One turn moves each row of this set onto another row. After a few examples, where does it send each row asked below?
sopo: [  5  -5 -10  29   2 -37  -9  18   6  -6  18  27  -2   3   1 -10  33   9
  10  10 -17  17 -18 -22 -21  19  11   0   3  -4  -5  -2  43]
poka: [ 30  -1  -9   7 -46  29  13   7  -3 -28 -10  14  16 -41  -4   6 -15  26
  18  20  13  10 -21   6  -3  21   8   1  -4 -12 -48  19  21]
refi: [ 21   5   6 -13 -55   2  -5  -2  -3  -1 -28 -20   9 -14   2   0 -33 -23
  -7  23  20  -2 -19   5 -27  13   5   5  30 -12 -24  12  20]
puso: [  6  19  -6   8  11 -15 -13 -20 -29   5  -2  12  -5 -15   7 -28  34  29
  -4  20 -30 -18  -1  -1   0 -23   5  19   6 -17 -35 -24  13]
pebo: [ 30 -14   3   4 -42  -1   2  -6  10  -4 -40   5   8 -11  -1  -2 -17 -32
 -24  -5   4  22 -30  -6  -9   3  11  15  40 -27 -28  12   8]
Mulid: [  4   1 -20  25  -8 -42 -17  -7   2   0  13   8  -1 -21   9   6  39  14
  18  10 -27  23   7 -25 -26  12  15  -1  15  -6 -10   0  16]
Lopug: [ 47 -14 -13  23 -24  31  -8  -6 -16 -47 -16  25 -15 -35   5  13 -12   9
   3  20   9  11 -26  11   3 -12   5   6  15  -7 -27   4  14]
galuf: [ 14   9   4   9   5 -50   0   9   8   5   3  17   8  -4  13 -17  47  20
   9 -10 -17  13  -8 -19  -6  -4  15  26  15 -13 -29  -4  21]
nar: [ -6 -23  25 -28 -16  15 -10  -1   1   5   2  41  11 -31  -4  -9  25  -6
  -8 -28  23  13  26   9  13  12 -12  -5  12  17   2  19  42]
vak: [ 16 -14   5 -10 -34  13 -29   7  -4  -3 -19 -20   7 -34  11   1 -28 -22
 -14  -6   0 -10 -20  -9 -12  15  22  13  24 -12 -30  27  10]
nekol: [ 16  -2 -14  -8  30  15  27  12  26   1 -15  14  19  28 -22  13 -15  22
   1 -11  10  -6  21  23  -4  -6   5  33  -7 -13  -4  15  -2]
monil: [-10 -13  17 -26  -7  20   3  -7  -3  19   9  32 -13 -29 -30   1   5  -7
  -3 -18  24   0  28   5  13   0 -30   2   1  21   2   9  35]
Fidu: [ 40  -8  -8  31 -32  28   4  -8 -11 -16 -17  16   0 -21   6  18 -26  27
  18  29   2  22 -20   4 -11   3  16  11  15  -3 -38  31   6]
Kad: [ 26  13   5 -12  32  23  15 -26  -8 -18   5   5  16  22  12   7  17 -36
   7  10  -4  17  28  -6   9   1  19 -10 -14  18 -12 -31  -5]
dapus: [ 18  -7  -4 -12  47  13  13 -11  18  -1 -14  22  30  38   3   4  -2 -15
  15   6   0  10  22  12  -2 -16   7  28 -23 -16  -4  14   0]
miral: [-11   2  10  -6  -5  -4   1 -18 -31 -23 -21 -24  17  15 -13  -2  11  36
  -1 -16  30  31   3   2 -24   3 -16 -21   0   7   4  33 -14]
fud: [  0  21   7 -17  34  37   3 -21 -14 -18  24  -3  23  13  -4  -6  14 -12
  -6  -1   4  47  12  11   4   4   8  22  11  14 -15 -33  -2]
zozi: [  5  20  -1  24  -9 -27 -10 -16 -27  16  13  -3   0  -6  -6 -24  20   2
   4  23 -28 -14  18 -19   6 -19  15   1 -14 -11 -11 -18  19]
piri: [ -8  21 -18  20  -9 -22 -16 -19 -42   3  -4  15   5  -1  -5 -29  -1   4
 -15  32 -33 -14   2  -2 -11  -8   4   7   5 -23  -6 -10  31]
Vuv: [-12  -6  -5  23  15 -42  -6   3  -7  16  11  18   9   6  16   3  37  16
  33  13 -19   3  -8  -6 -12  15   3  16   2 -24 -13  -1  23]
motar: [ 24   8  -9 -21  37  15  23  -1  25  -5  -1  10  17  28  -5 -12 -19  12
   1  -1  -1  15  28  22  -2  -4   1  33 -16  -2  18  15  19]
sis: [ -1 -35  19 -24 -10  37  14 -10 -21   9   7  27 -12 -27  -5 -11  22 -14
 -18 -19  32  14  30  13   0   2 -19  20   3  13   8  14  20]
Toru: [ 29  -9  -2   5 -37  25  -8  14   2 -33   1   4 -14 -29   3   8 -18   3
  23  34  33   2 -25   7 -18   3   8   8  12   1 -30  24  32]
sasog: [ 35  -9   5  10 -42  17 -14  -8   6  20 -21  -2  -2 -20   2  10 -27 -27
  -8  -2 -11   9 -20  -2  -7  12  22   6  39   3 -31  13  13]
Zak: [  0   1   0 -34  26  22  13 -30 -13 -24  20  -5  10  24  -5  -4   8 -18
  -7  13  -5  32  14   3  -4  18  23   2   4  32 -10 -26  -3]
nemi: [ 32 -10   6  -8 -36  18 -22  -1   1  -1 -31 -14  14 -26  15   9 -34  -8
 -11   2  18  23 -28 -19 -15   0  10  15  28 -14 -22  18  -8]
Zoza: [ -5 -21  18  -9 -26  13  10  -4 -27 -21 -21 -29  21  10 -13 -10  16   8
  -3 -15  33  27  21  26 -12   2   3 -19 -30  -1   7  17   3]
timi: [  7  19 -15 -29  15  31  11 -16 -23 -18   8 -11   0   7  -8  12  19 -27
  -5   0   4  21  16 -20  12  13  21   7  11  33 -15 -24 -17]
Resas: [ -8 -35  15 -34 -12  26   3   5 -28   3  -6  15  -3 -24  -2   0  14 -19
  10  -9  34  18  28  20  11  10 -14  12 -21   5  13  16  29]
dediz: [  5  -7  15  -9 -14  16 -13 -10 -35 -18  -7   3  43  -5   7  -9   4  13
 -13 -23  40  27  15  -1 -34 -15 -12 -22  -8   6  12  32  -4]
gel: [ -5   5 -20  24  -5 -24 -12 -22 -17  28  10  25 -10 -19 -12 -28  -2  18
   6  18 -25 -12  15   4 -15 -13  11   1   8 -38 -18  -7  13]
Kapab: [  0  -5  13 -14 -14  16 -11 -20 -37 -22 -28  -4  22   5  -3 -30  13  43
 -15  -5  29  25   9   7 -13  -4  -8 -25  -9  -5  -1  33  -8]
Setuk: [ 26  19  -9 -11  16  29   2 -16 -13 -36  18   2   7  20  -8   6  29 -28
   9  32  12  27  22  -8   6   9  19  16   6  27 -12 -19  -8]
ded: [  5   0   1  24  15 -40 -16 -18   8   4  -1   3  14  -9  -1   9  46  11
  27  16 -15  13 -10 -15 -25  12  -2  30  17  -6 -23 -11  24]
rivi: [ 27  -3  -1  16 -40  41   2  -5  10 -23  -2  18  11 -41  -2  18 -24  10
  12  10  23  10 -20  19   4  -6  11   1  25  -9 -41   4  20]
vurik: [ -7 -19  16 -16 -12  45  -2  -6  -5  13  10  39  22 -28  -4  -9  16 -11
 -11 -19  37  14  14   9 -16  -2 -30 -16  -7   6  -1  14  30]
noram: [ 24  27   6  29  10 -28  -7 -24 -26  16   8   7 -11 -16 -14 -36   2  12
  14  13  -8 -16  10  -9  -2 -16   9  16   6 -23 -21 -20  15]
vik: [ 30   8  10 -16  40  16   1   8  22   1   3   8  30  21 -11  -8 -12  17
 -11 -15   3  29  22  14  -5 -13  -2  41 -12  -2   9 -13   5]
gofam: [ 32   1  -3 -13  31  10   9   3  22  12 -12  13  22  44  -9  -5 -13  -7
  -1   7  11  -7  23  28 -12   7   2  31   4 -24   6  -1  -3]
Kigi: [ 17 -18  -1 -11 -21  10   9 -18 -28 -20 -17 -18  27   9 -12 -14  25  23
  -6 -31  33  32   8  25 -24  -8  -8 -10  -9  12  11  24  -9]

Vuv -> rivi
dapus -> vurik
Where do these go?
sasog -> Mulid
vik -> Resas
puso -> refi
motar -> sis
monil -> timi
sopo -> Lopug
poka -> noram
Setuk -> Kapab

